In the rows, 128 means zero.
runs of hidden systems
path 1, j619 (11 x 20)
141 149 145 104 135 138 101 107 171 95 141 132 150 152 160 128 151 103
 77 141

168 147 106 108 100 143 185 158 182 129 113 138 111 146 120 127 120 130
 116 132

111 156 142 141 114 93 152 139 163 142 162 154 176 113 132 119 110 139
 173 126

140 147 92 129 158 108 94 141 128 99 152 142 161 120 154 72 137 98 117
 139

157 115 86 138 94 160 129 163 116 151 131 161 136 155 86 106 140 114 109
 119

74 145 126 175 116 142 141 147 124 156 138 144 161 135 137 171 131 106
 133 125

110 160 139 133 158 143 106 144 135 108 138 119 117 146 181 106 144 108
 104 77

127 115 149 128 112 156 142 153 166 101 124 150 116 160 93 106 139 155
 82 119

101 153 150 161 106 125 168 172 149 119 99 125 141 93 132 128 102 129
 135 159

139 160 145 144 145 115 97 131 121 143 136 140 140 95 163 66 94 146 124
 104

128 113 94 136 96 146 86 123 132 128 127 153 138 146 112 90 128 153 83
 169
path 2, j906 (11 x 20)
88 115 156 126 131 121 110 88 97 142 124 89 108 123 148 180 132 129 162
 117

134 135 122 112 170 117 86 90 110 92 143 105 145 130 177 116 115 104 124
 153

153 119 157 71 137 108 122 91 172 107 112 139 112 114 140 123 117 164
 106 143

147 105 160 110 138 97 155 118 108 127 117 104 115 90 100 130 104 148
 186 125

160 116 85 106 133 111 107 137 89 135 124 145 138 113 141 84 95 115 161
 134

143 111 79 77 86 110 123 129 154 151 97 157 105 124 129 139 149 138 130
 146

147 126 127 108 102 131 151 132 119 146 115 84 104 134 121 171 160 86
 172 118

144 144 101 102 153 128 119 131 125 118 161 122 132 167 172 116 136 87
 149 82

114 116 114 91 140 101 124 129 177 87 142 138 110 146 125 116 180 145
 120 113

148 94 172 118 144 132 135 140 110 100 124 104 112 122 78 123 165 112
 136 99

118 89 124 116 160 144 104 143 74 126 126 162 123 145 130 106 104 131
 130 76
path 3, j233 (11 x 20)
118 135 178 137 104 162 131 131 151 109 115 84 88 151 128 113 136 154
 102 112

122 99 187 92 158 111 105 95 138 86 128 142 143 118 130 126 121 145 111
 135

132 144 113 145 154 112 127 121 128 101 109 106 121 84 149 94 87 153 116
 182

130 114 122 119 78 121 109 104 126 179 113 152 125 112 118 119 94 180
 139 153

98 110 83 120 129 101 86 98 95 140 144 117 136 128 149 141 147 117 168
 148

134 162 93 130 98 138 108 133 143 161 103 109 101 120 164 142 170 99 101
 130

124 137 153 127 131 146 138 82 148 151 150 132 139 156 132 199 144 119
 105 113

163 164 167 127 164 124 136 111 125 113 151 77 135 124 155 125 120 93
 145 105

201 133 137 98 153 118 158 126 142 142 111 159 119 97 114 123 107 135
 105 111

144 101 109 151 152 126 167 121 86 134 140 121 135 119 77 148 98 137 160
 148

128 115 122 141 107 131 111 167 80 157 109 119 105 110 112 91 140 123
 160 88
path 4, j948 (11 x 20)
125 122 151 91 140 131 134 129 149 97 160 122 122 183 139 129 147 116
 150 74

137 116 137 102 128 95 143 176 152 85 102 142 125 95 109 91 147 123 145
 136

164 122 133 138 149 119 178 128 125 154 129 162 137 98 88 142 87 158 135
 124

90 118 89 139 144 134 136 140 99 140 157 156 137 164 144 127 92 138 164
 95

95 142 111 152 96 123 92 172 141 138 120 162 140 113 140 81 155 129 106
 121

139 150 139 155 127 144 141 105 171 125 142 142 149 132 115 127 112 161
 68 165

103 147 169 140 135 139 140 110 137 107 159 84 124 162 156 123 94 145
 155 115

130 124 159 105 137 87 86 125 132 110 145 120 132 103 132 77 167 130 150
 98

174 112 107 105 131 96 134 107 134 119 123 139 135 98 99 106 102 157 135
 182

135 146 114 131 119 121 147 110 109 174 141 127 147 127 152 152 76 126
 184 129

128 150 74 124 131 118 91 135 127 150 157 143 135 143 163 112 167 97 130
 97
path 5, j861 (11 x 20)
119 141 145 123 156 131 112 95 123 123 159 82 103 159 157 139 153 122
 138 78

157 98 157 55 100 112 107 111 155 115 114 142 125 135 119 130 154 124
 135 128

167 136 158 143 117 131 166 136 141 104 111 98 132 102 92 112 103 134
 122 177

146 156 126 142 148 132 149 144 101 153 130 115 111 116 160 103 72 137
 162 87

119 97 72 88 135 99 102 124 100 136 116 164 131 117 148 129 116 124 158
 142

122 127 93 168 106 139 115 139 108 137 110 106 131 111 99 141 171 100
 104 177

111 130 150 154 146 165 148 119 105 148 132 101 99 154 126 180 139 120
 123 79

112 92 154 76 151 110 112 123 132 79 140 130 123 154 130 125 153 120 154
 98

174 118 161 115 106 133 121 153 142 105 104 138 143 109 91 86 143 111 95
 146

131 140 145 156 142 156 164 143 117 129 104 127 109 118 135 117 56 161
 111 127

89 120 103 126 145 103 89 126 96 130 143 140 131 122 164 89 100 149 165
 112
path 6, j328 (11 x 20)
136 155 103 128 143 154 109 97 134 119 152 128 146 171 185 125 91 121 97
 144

121 176 136 129 105 109 158 149 168 129 101 102 121 95 173 136 124 117
 147 148

194 139 135 101 116 126 156 105 172 132 159 133 147 149 98 140 145 116
 119 131

160 130 87 123 141 127 145 156 113 104 128 144 150 125 138 82 72 115 144
 157

125 122 111 127 84 118 161 146 131 181 103 160 131 105 108 168 122 129
 157 138

132 128 82 141 144 114 122 113 123 145 195 146 161 157 107 123 150 126
 150 109

101 140 98 148 110 150 118 193 111 124 112 142 132 139 155 104 139 85
 128 113

96 130 122 152 128 148 168 125 147 130 130 126 127 151 114 203 151 118
 108 141

122 148 151 170 150 128 150 150 140 90 174 102 147 141 103 85 132 135
 137 115

120 112 149 118 100 155 139 170 153 111 91 173 128 138 114 110 113 139
 89 131

102 122 119 159 137 116 126 90 135 128 144 142 156 115 106 144 109 170
 106 186
path 7, j675 (11 x 20)
117 92 136 95 171 115 123 131 101 89 147 125 130 152 121 132 150 101 166
 90

132 150 126 123 113 125 141 151 151 121 79 123 125 93 146 158 162 84 101
 162

144 131 155 173 133 152 166 106 126 150 146 115 127 131 80 151 106 165
 112 128

107 109 160 107 147 120 131 155 108 87 126 110 113 138 140 99 115 122
 177 87

124 136 150 107 116 102 117 131 163 124 86 155 141 75 147 135 140 124
 101 164

140 108 121 170 142 153 126 102 92 135 136 117 129 128 81 119 97 163 101
 161

86 115 130 124 140 123 104 147 84 132 116 112 96 123 160 111 128 125 169
 77

99 140 126 120 137 89 113 106 177 116 129 144 143 97 146 153 172 133 103
 158

152 121 119 147 128 169 125 90 107 118 134 78 112 159 110 135 111 139 98
 166

106 140 129 120 134 119 142 131 106 155 121 113 107 123 175 144 92 129
 185 87

146 145 122 106 147 71 131 109 182 107 149 136 144 92 127 116 159 140
 131 150
path 8, j861 (11 x 20)
101 149 81 160 162 111 130 151 116 148 113 134 106 85 150 145 157 118
 114 110

103 93 90 130 106 148 124 126 119 145 147 146 116 182 92 153 161 137 133
 109

110 122 180 133 135 146 116 122 130 91 140 119 170 150 127 156 155 78
 111 140

138 142 171 123 151 121 146 147 165 111 115 131 98 105 121 113 152 148
 98 79

139 105 135 106 109 140 139 137 142 112 141 160 139 167 109 85 76 170
 137 130

122 155 138 148 134 116 100 133 121 123 122 142 174 91 166 93 88 114 118
 165

118 148 78 152 137 115 123 114 132 173 119 140 90 95 143 129 133 175 102
 118

99 111 93 131 96 140 108 89 123 141 162 115 136 184 126 154 132 140 149
 152

134 150 171 126 132 117 110 99 142 128 138 99 152 113 145 165 177 81 120
 133

163 130 137 98 132 120 174 122 174 124 126 115 81 129 105 142 149 155
 125 101

151 121 146 106 100 130 154 144 134 107 146 128 158 161 117 102 83 118
 183 141
path 9, j917 (11 x 20)
93 145 83 182 100 129 130 138 139 132 138 100 120 129 116 109 140 153
 125 170

125 150 166 137 76 171 117 132 150 120 130 108 148 172 143 130 136 94
 103 140

106 139 128 130 162 124 159 109 165 86 155 142 158 150 146 150 94 144
 115 160

154 154 142 122 113 120 171 174 184 110 121 139 123 119 118 87 120 144
 127 119

151 123 135 115 112 128 124 140 127 150 121 198 185 117 124 128 99 106
 120 142

95 146 55 160 132 106 137 161 133 145 146 157 141 122 139 110 135 135
 143 124

117 135 130 148 59 147 93 131 150 168 133 136 133 147 112 114 168 140
 101 126

98 113 110 153 123 151 127 119 124 97 149 123 163 170 111 151 125 113
 117 185

100 157 147 148 135 149 162 162 171 91 136 114 117 160 144 123 134 132
 109 99

146 120 183 117 124 130 137 117 159 117 144 170 168 133 104 113 91 158
 111 139

127 130 99 133 146 111 147 185 122 95 122 162 154 110 128 82 101 113 143
 143
path 10, j233 (11 x 20)
135 104 150 111 156 95 108 129 113 93 153 135 171 113 103 118 162 89 153
 129

139 151 90 159 146 154 146 172 120 123 96 140 111 112 144 99 103 122 80
 132

103 97 146 120 91 135 158 120 142 147 135 142 119 162 92 154 109 177 156
 118

111 118 137 126 142 100 82 137 106 89 152 108 154 121 130 86 166 93 157
 127

132 142 94 128 127 152 131 155 149 126 85 159 103 123 153 119 121 133 60
 138

89 116 156 137 106 131 156 99 147 129 149 118 141 159 108 170 107 163
 152 151

135 145 153 121 129 105 76 133 117 115 148 114 155 110 158 67 141 102
 148 115

150 131 74 99 141 134 145 130 157 129 104 176 114 132 150 142 111 138 81
 148

106 133 141 158 91 126 162 117 132 146 145 101 153 135 105 164 115 129
 173 165

138 142 140 124 130 117 77 135 110 153 149 148 151 119 154 85 145 106
 139 75

149 125 63 97 154 140 164 128 151 110 122 143 103 159 139 158 129 122
 105 136
path 11, j906 (11 x 20)
110 120 68 131 122 97 87 103 131 136 162 142 146 131 124 107 153 147 137
 156

154 113 145 101 106 147 144 137 147 103 86 119 126 127 113 160 150 89 99
 168

141 147 162 125 139 142 141 123 113 166 129 115 100 129 153 140 108 134
 149 55

89 118 75 136 150 98 116 117 126 103 175 129 146 148 132 110 126 147 162
 146

155 121 149 105 109 126 112 147 154 95 96 131 135 108 113 108 167 98 87
 162

158 116 156 119 144 145 159 115 111 168 117 136 97 128 110 163 106 146
 128 71

72 115 90 143 129 118 115 141 98 116 147 116 130 148 149 105 107 140 179
 134

143 131 119 116 113 114 81 122 148 124 119 146 153 107 131 116 181 98 85
 163

156 119 150 110 139 158 174 106 133 137 104 114 89 142 117 186 113 137
 106 112

91 136 145 139 126 120 115 136 107 123 152 99 131 141 157 95 98 136 190
 100

135 125 94 118 155 91 94 114 142 111 147 164 166 105 127 110 161 115 102
 158
path 12, j675 (11 x 20)
168 166 109 144 141 128 182 137 169 123 142 123 120 126 122 104 95 159
 114 134

164 90 156 77 97 123 118 123 116 143 128 138 121 145 102 108 119 139 171
 100

130 131 118 130 143 110 116 159 111 119 122 170 185 97 143 121 124 76
 133 149

147 129 95 162 134 148 134 148 126 146 114 141 96 119 93 113 154 150 70
 114

77 89 151 130 108 141 121 131 106 133 143 133 131 170 102 158 151 126
 160 94

95 169 143 146 130 130 132 159 163 84 128 114 152 128 168 116 141 93 111
 144

149 134 144 123 103 156 144 103 163 144 113 132 100 145 122 129 94 184
 84 139

110 102 132 117 110 118 119 126 99 123 148 130 152 144 126 99 77 143 195
 137

143 158 113 119 135 102 85 142 137 134 118 148 138 86 171 77 141 114 108
 122

140 94 84 122 136 139 114 89 119 152 134 163 118 145 96 154 138 156 87
 141

99 125 95 156 111 139 121 146 90 132 146 92 128 157 130 130 151 91 174
 122
path 13, j917 (11 x 20)
148 109 104 113 154 132 124 163 118 105 112 180 134 123 120 76 97 138
 102 127

84 124 129 160 104 124 121 170 101 169 101 165 135 94 129 117 108 144
 140 113

119 154 119 179 115 126 84 115 108 156 171 114 166 122 128 97 146 120
 132 135

103 132 97 134 109 155 90 117 136 105 124 103 111 166 159 104 127 137 92
 165

92 143 173 147 105 144 158 127 157 106 105 101 126 129 137 160 111 140
 119 165

171 168 159 131 149 125 166 127 159 105 161 117 167 133 138 116 99 107
 135 130

152 133 104 77 133 113 137 141 167 119 117 182 132 130 159 102 93 143
 121 125

120 129 107 137 96 98 146 156 140 164 100 170 140 76 109 138 133 136 139
 149

146 151 85 159 105 139 117 139 114 173 156 137 158 143 120 129 158 86
 128 121

88 117 86 120 103 142 102 109 147 130 149 139 121 186 143 142 151 144
 115 133

95 117 157 147 108 133 152 136 161 92 130 105 124 139 86 150 165 139 115
 156
path 14, j948 (11 x 20)
176 143 148 141 163 111 154 98 130 131 120 106 122 72 104 131 110 149
 111 153

129 103 116 109 131 132 127 93 94 145 156 112 116 167 131 146 95 146 181
 105

106 126 100 111 108 100 81 158 113 130 114 148 148 108 153 108 163 86
 153 132

177 153 93 146 123 136 143 119 149 154 113 137 126 103 116 136 133 132
 73 165

122 137 134 125 114 167 157 104 136 137 147 108 121 192 148 174 101 125
 140 115

103 135 152 116 134 115 110 162 139 94 128 120 129 126 154 113 182 84
 137 88

179 113 131 113 137 118 150 134 149 109 104 136 105 98 78 110 142 149 93
 146

119 105 146 123 134 136 173 117 109 136 130 136 135 143 117 172 68 144
 171 130

89 131 108 148 157 113 104 163 88 136 138 142 134 116 150 110 148 104
 154 80

142 115 92 137 103 137 103 139 139 141 109 162 119 123 100 92 142 160 73
 151

102 140 154 150 109 153 152 104 146 132 132 129 156 149 139 171 83 140
 118 170
path 15, j328 (11 x 20)
150 151 162 148 146 119 153 127 164 136 127 137 131 89 99 143 164 133 85
 114

155 120 105 131 112 155 120 118 133 108 144 114 120 172 110 74 96 162
 111 156

92 120 160 110 103 110 126 142 132 131 100 161 162 101 154 138 87 125
 155 156

156 153 116 145 145 110 125 92 147 180 156 150 136 102 116 143 151 149
 98 111

137 141 84 120 93 144 98 136 127 122 142 105 122 173 159 74 118 121 140
 137

111 137 149 106 122 122 147 138 142 126 100 144 151 116 164 188 128 78
 139 144

174 161 107 157 167 122 168 113 145 134 163 107 123 118 103 132 141 136
 114 115

142 112 113 105 85 146 140 172 132 105 119 128 120 166 118 80 104 122
 158 133

107 104 133 122 145 109 146 130 123 130 117 184 168 102 113 182 122 112
 130 153

137 148 97 188 137 127 129 127 109 166 163 119 124 116 98 98 139 154 123
 106

88 110 119 107 79 153 110 153 137 122 125 146 124 188 148 115 129 124
 142 113
path 16, j619 (11 x 20)
152 105 134 93 169 153 138 121 118 100 83 138 95 125 137 151 111 122 82
 128

116 122 131 132 94 112 159 123 145 161 112 109 80 110 105 139 131 186
 156 118

121 128 176 127 143 105 104 91 116 101 148 91 162 110 143 121 108 123
 160 161

180 107 92 82 153 126 113 119 111 123 94 144 100 113 137 114 113 126 105
 136

131 112 109 137 82 120 139 105 128 181 137 122 117 128 81 160 144 159
 156 140

118 137 143 121 154 121 114 91 105 115 146 95 157 134 169 165 121 84 158
 146

167 106 105 70 158 131 124 117 133 121 121 147 90 146 133 130 145 127
 112 84

112 108 127 136 104 114 167 125 152 125 144 115 123 141 68 162 157 152
 158 145

123 137 152 125 171 108 144 140 100 98 133 102 148 105 155 133 104 85
 176 125

145 94 102 105 171 112 110 124 106 127 133 163 103 121 107 98 134 159
 116 85

95 97 111 162 98 135 131 134 104 125 125 99 123 131 73 142 155 134 144
 166

runs to name
path 17 (2 x 20)
165 111 121 101 104 146 142 119 114 142 136 89 96 167 106 135 138 120
 171 100

132 104 132 74 127 110 115 152 124 114 104 171 153 119 140 145 146 74
 142 124

j948
path 18 (2 x 20)
124 143 124 95 123 107 149 138 174 133 92 178 133 97 161 154 110 133 113
 146

121 152 112 173 124 115 140 98 141 147 186 116 168 135 109 129 118 147
 146 157

j233
path 19 (2 x 20)
143 148 188 162 137 129 169 147 136 135 124 118 143 89 97 149 139 112
 122 112

134 94 121 115 188 143 136 116 99 102 146 137 105 161 115 121 105 154
 123 85

j948
path 20 (2 x 20)
113 125 139 166 113 144 80 104 74 154 135 109 152 120 134 112 100 126
 135 152

120 129 96 83 127 115 106 115 129 152 108 134 85 126 183 132 127 142 140
 95

j233
path 21 (2 x 20)
144 130 96 111 123 114 125 138 110 104 111 70 95 120 145 96 125 112 169
 151

164 93 162 106 132 125 115 103 99 160 139 168 155 122 87 137 117 134 136
 107

j619
path 22 (2 x 20)
110 118 188 125 133 167 142 131 134 116 132 122 111 170 123 148 127 134
 114 74

90 125 149 114 110 116 158 160 163 82 106 135 143 127 146 129 98 131 150
 163

j675
path 23 (2 x 20)
131 152 113 146 150 81 139 120 137 129 127 87 99 67 124 116 152 149 146
 140

164 102 137 118 133 138 110 104 88 116 154 112 145 153 105 87 84 137 156
 138

j619
path 24 (2 x 20)
109 147 156 146 116 142 146 105 138 158 99 116 120 107 145 200 130 125
 104 145

140 154 163 140 155 119 107 79 121 151 173 98 131 127 142 123 125 145
 140 89

j233
path 25 (2 x 20)
100 126 124 137 154 170 134 151 111 94 96 104 90 152 157 146 129 105 93
 115

85 85 174 119 109 122 95 144 109 125 116 139 118 123 105 108 150 148 147
 91

j861
path 26 (2 x 20)
109 129 102 143 118 133 118 162 126 85 106 99 130 123 130 117 167 82 112
 177

124 152 159 161 111 162 137 105 133 179 119 121 108 129 133 163 117 151
 90 105

j675
path 27 (2 x 20)
139 136 89 146 131 122 183 161 146 121 142 164 167 132 104 137 109 114
 140 158

123 146 114 123 97 133 132 168 164 151 143 181 144 154 136 112 147 120
 124 82

j917
path 28 (2 x 20)
108 131 153 124 137 134 161 142 132 142 101 132 115 114 133 201 158 96
 125 100

114 148 144 141 177 117 152 113 148 106 159 97 99 136 140 123 126 165
 135 85

j619
path 29 (2 x 20)
113 122 142 113 151 154 124 157 107 87 130 110 115 166 157 112 130 89
 140 84

105 113 177 124 164 112 115 93 137 128 124 149 118 99 128 136 114 183
 103 109

j917
path 30 (2 x 20)
160 152 145 159 141 163 131 127 101 135 137 104 127 136 138 85 66 137
 118 119

97 130 117 129 105 103 127 124 162 144 148 187 165 126 130 119 103 171
 136 147

j906
path 31 (2 x 20)
136 148 120 173 92 149 148 145 140 175 155 134 131 146 91 117 140 147
 121 98

87 137 107 176 122 152 155 168 130 118 148 149 166 158 115 145 131 103
 125 137

j906
path 32 (2 x 20)
153 119 116 123 130 132 147 115 100 121 113 59 76 126 117 124 111 140
 159 142

140 127 180 82 135 125 111 107 117 128 106 105 117 119 168 160 136 88
 146 103

j917
path 33 (2 x 20)
108 102 124 109 128 105 144 112 135 133 177 141 143 163 103 154 137 142
 186 104

123 129 110 143 157 119 103 177 107 114 128 154 144 107 128 88 163 90
 112 99

j328
path 34 (2 x 20)
96 138 130 119 107 126 86 123 123 128 121 88 108 137 169 135 178 95 142
 114

178 120 133 107 120 126 114 115 142 111 111 111 124 112 97 129 180 100
 90 163

j948
path 35 (2 x 20)
171 135 158 112 128 124 116 146 153 104 110 140 125 102 121 66 129 138
 88 127

117 76 130 118 119 147 113 124 85 148 100 177 138 130 103 144 92 143 120
 142

j675
path 36 (2 x 20)
141 109 114 144 124 154 131 137 101 174 136 170 119 149 93 122 117 154
 114 77

80 111 121 121 153 142 111 118 120 76 130 133 150 162 165 141 110 110
 114 163

j861
path 37 (2 x 20)
119 139 143 135 91 109 115 124 153 145 159 163 184 128 126 96 98 150 150
 153

146 177 97 151 159 112 133 101 154 146 144 142 149 99 158 136 116 136 92
 153

j861
